<110>: [-1.49  2.52 -5.89  3.22 -1.49 -1.49 -1.49]
<42>: [-4.71 -0.29  0.87  4.69  1.54 -3.90 -7.95]
<210>: [-5.92 -5.31 -0.23 -0.23 -0.23  1.49  2.43]
<145>: [-5.05 -2.88  5.05 -6.30 -5.04 -6.41 -0.92]
<61>: [-6.51  3.47  6.68 -2.16 -6.72  1.21 -5.19]
<212>: [ 3.90  4.37 -3.70  2.32  6.87 -4.41  8.10]
<118>: [-5.92  1.49  1.71 -3.17 -0.23  1.49  1.49]
<32>: [-1.50  0.87  2.25 -6.20 -3.32 -3.34  4.18]
<128>: [ 7.01 -5.51  4.75  7.22 -0.03  1.23 -0.72]
<6>: [ 5.15  0.39 -1.67  4.01 -0.18 -1.02  1.95]
<18>: [-7.99  2.52 -5.89  3.22 -0.97  4.27 -2.05]
<113>: [ 4.11  4.11 -7.50  5.63 -6.11  5.86 -4.36]
dup <118>:  : [1.49]
dup <113>:  : [4.11]
dup <110>:  : [-1.49]
dup <210>:  : [-0.23]
which: [ 7.01 -5.51  4.75  7.22 -0.03  1.23 -0.72] : <128>

<34>: [-2.13  0.69 -1.86 -2.13]
<57>: [ 2.66  4.82 -0.43  4.51]
<209>: [ 2.84 -0.65  6.16 -6.99]
<37>: [ 0.77 -0.21 -2.06  0.77]
<58>: [ 3.49  5.48 -1.02  4.61]
<158>: [ 2.45 -1.31  4.20 -8.16]
<77>: [ 0.40  0.40 -0.72  1.48]
<39>: [ 3.10  2.58 -2.04  4.95]
<117>: [ 4.83 -6.80  4.51 -5.47]
<64>: [-1.20 -0.52 -5.37  5.63]
<131>: [ 3.32  3.32 -3.74  3.33]
<140>: [ 3.61 -6.46  2.01 -2.89]
dup <77>:  : [0.40]
dup <37>:  : [0.77]
dup <131>:  : [3.32]
dup <34>:  : [-2.13]

<22>: [-1.17 -1.17 -5.29  6.99 -1.48  0.74  0.02  6.99  6.99 -6.48 -4.66  6.99
 -1.17 -4.46]
<4>: [ 0.91  2.12  2.12  3.83  5.72 -6.67  0.69  2.12  4.49  2.12  4.26  2.64
  4.20  2.12]
<91>: [-1.17 -3.73  1.23  1.23 -1.48  0.74  1.23 -4.40  6.99 -6.48 -4.66  0.85
 -6.09 -1.78]
<104>: [ 6.08  4.32  0.09  2.59 -1.72  0.09  1.42 -3.07  7.00 -4.63 -4.74  0.09
 -5.92 -1.28]
<126>: [ 3.12 -2.55 -5.33 -3.63  1.10 -5.41 -0.66 -5.12 -0.66  5.17 -1.92 -0.85
 -6.09 -4.46]
dup <4>:  : [2.12]
dup <91>:  : [1.23]
dup <104>:  : [0.09]
dup <126>:  : [-0.66]
which: [ 6.08  4.32  0.09  2.59 -1.72  0.09  1.42 -3.07  7.00 -4.63 -4.74  0.09
 -5.92 -1.28] : <104>
which: [-1.17 -1.17 -5.29  6.99 -1.48  0.74  0.02  6.99  6.99 -6.48 -4.66  6.99
 -1.17 -4.46] : <22>

<132>: [ 1.92 -0.87 -2.44  7.60  4.16]
<115>: [-0.42 -3.56  2.45 -7.13 -4.05]
<24>: [-1.98  6.67  1.02  0.09 -1.26]
<53>: [ 1.58  1.58  2.05  1.58 -0.06]
dup <53>:  : [1.58]
which: [-0.42 -3.56  2.45 -7.13 -4.05] : <115>

<11>: [ 2.74  2.04 -4.07  3.83 -1.24  1.96 -2.40  0.85 -3.81  4.47  0.99 -1.61
  1.17 -5.26 -0.99  3.05 -1.40  1.94 -1.09  3.34 -5.26 -1.59 -1.18 -4.31
 -0.88  0.58  1.78 -3.10  3.26 -1.20  2.36 -1.14 -4.30  1.17  4.78 -2.45
 -0.30  3.82 -2.05 -6.20 -2.95 -1.50 -0.31  1.13 -2.41 -5.26  0.73 -1.71
  4.76 -5.26 -2.01 -2.68  1.08 -0.53 -3.66 -0.51 -4.43  1.86 -1.29  5.26]
<59>: [-1.25 -4.05 -0.01 -0.09  2.19 -5.87  2.58  0.65 -1.43 -3.29 -2.66  3.35
  3.47 -6.96 -1.46  0.53 -1.53 -1.58 -1.10  2.59 -3.82 -1.31  2.54  2.54
  0.19  3.73  1.68  0.31  1.76 -3.50  3.50  4.32 -1.95 -0.28 -3.12 -0.14
  5.79 -4.76  3.33  2.61 -3.85  2.36  0.80 -3.31 -1.49  0.00 -1.08 -2.31
 -4.03  2.20  1.14  2.57  0.73  0.66  0.28  1.73  4.82  1.47  3.77 -6.22]
<99>: [ 2.74  2.04 -4.07  3.83 -1.24  1.96 -2.40  0.85 -3.81  4.47  0.99 -1.61
  1.17 -0.60 -0.99  3.05 -1.40  1.94 -1.09  3.34 -5.26 -1.59 -1.18 -4.31
 -0.88  0.58  1.78 -3.10  3.26 -1.20  2.36 -1.14 -4.30  1.17  4.78 -2.45
 -0.30  3.82 -2.05 -6.20 -2.95 -1.50 -0.31  1.13 -2.41 -2.28  0.73 -1.71
  4.76 -4.58 -2.01 -2.68  1.08 -0.53 -3.66 -0.51 -4.43  1.86 -1.29  5.26]
dup <59>:  : [2.54]
dup <99>:  : [1.17]
which: [ 2.74  2.04 -4.07  3.83 -1.24  1.96 -2.40  0.85 -3.81  4.47  0.99 -1.61
  1.17 -0.60 -0.99  3.05 -1.40  1.94 -1.09  3.34 -5.26 -1.59 -1.18 -4.31
 -0.88  0.58  1.78 -3.10  3.26 -1.20  2.36 -1.14 -4.30  1.17  4.78 -2.45
 -0.30  3.82 -2.05 -6.20 -2.95 -1.50 -0.31  1.13 -2.41 -2.28  0.73 -1.71
  4.76 -4.58 -2.01 -2.68  1.08 -0.53 -3.66 -0.51 -4.43  1.86 -1.29  5.26] : <99>

<26>: [ 0.59 -6.04 -1.82  1.90  1.87  1.94  4.64 -3.33  1.95 -2.60 -4.88  1.53
  0.82  1.75 -1.82 -5.41 -0.77 -5.33 -0.67 -2.21 -2.49 -3.78  0.85 -1.21
  3.97  1.12  1.85  1.10 -3.91 -2.74  4.03  1.92  3.69  4.18  3.58  0.40
  1.46 -3.91 -1.66]
<48>: [ 0.59 -6.04 -1.82  1.90  1.87  1.94  4.64 -3.33  1.95 -2.60 -3.33  1.53
  0.82  1.75 -1.82 -5.41 -0.77 -5.33 -0.67 -2.21 -2.49  5.73 -5.48 -4.37
  0.45 -3.61 -0.72 -5.16  5.15  0.55  2.03 -3.22 -0.71 -2.64 -1.86 -5.81
 -5.38  4.16  2.74]
<75>: [-4.59  1.48  6.41 -4.14  1.83  3.71 -1.71  0.81 -4.59  3.87  5.19 -4.70
 -5.77  0.61  6.41  2.41  1.40 -1.00 -5.16 -2.18 -5.16  5.73 -5.48 -4.37
  0.45 -3.61 -0.72 -5.16  5.15  0.55  2.03 -3.22 -0.71  3.64  4.73 -0.79
  3.64 -4.14  0.60]
which: [ 0.59 -6.04 -1.82  1.90  1.87  1.94  4.64 -3.33  1.95 -2.60 -4.88  1.53
  0.82  1.75 -1.82 -5.41 -0.77 -5.33 -0.67 -2.21 -2.49 -3.78  0.85 -1.21
  3.97  1.12  1.85  1.10 -3.91 -2.74  4.03  1.92  3.69  4.18  3.58  0.40
  1.46 -3.91 -1.66] : <26>

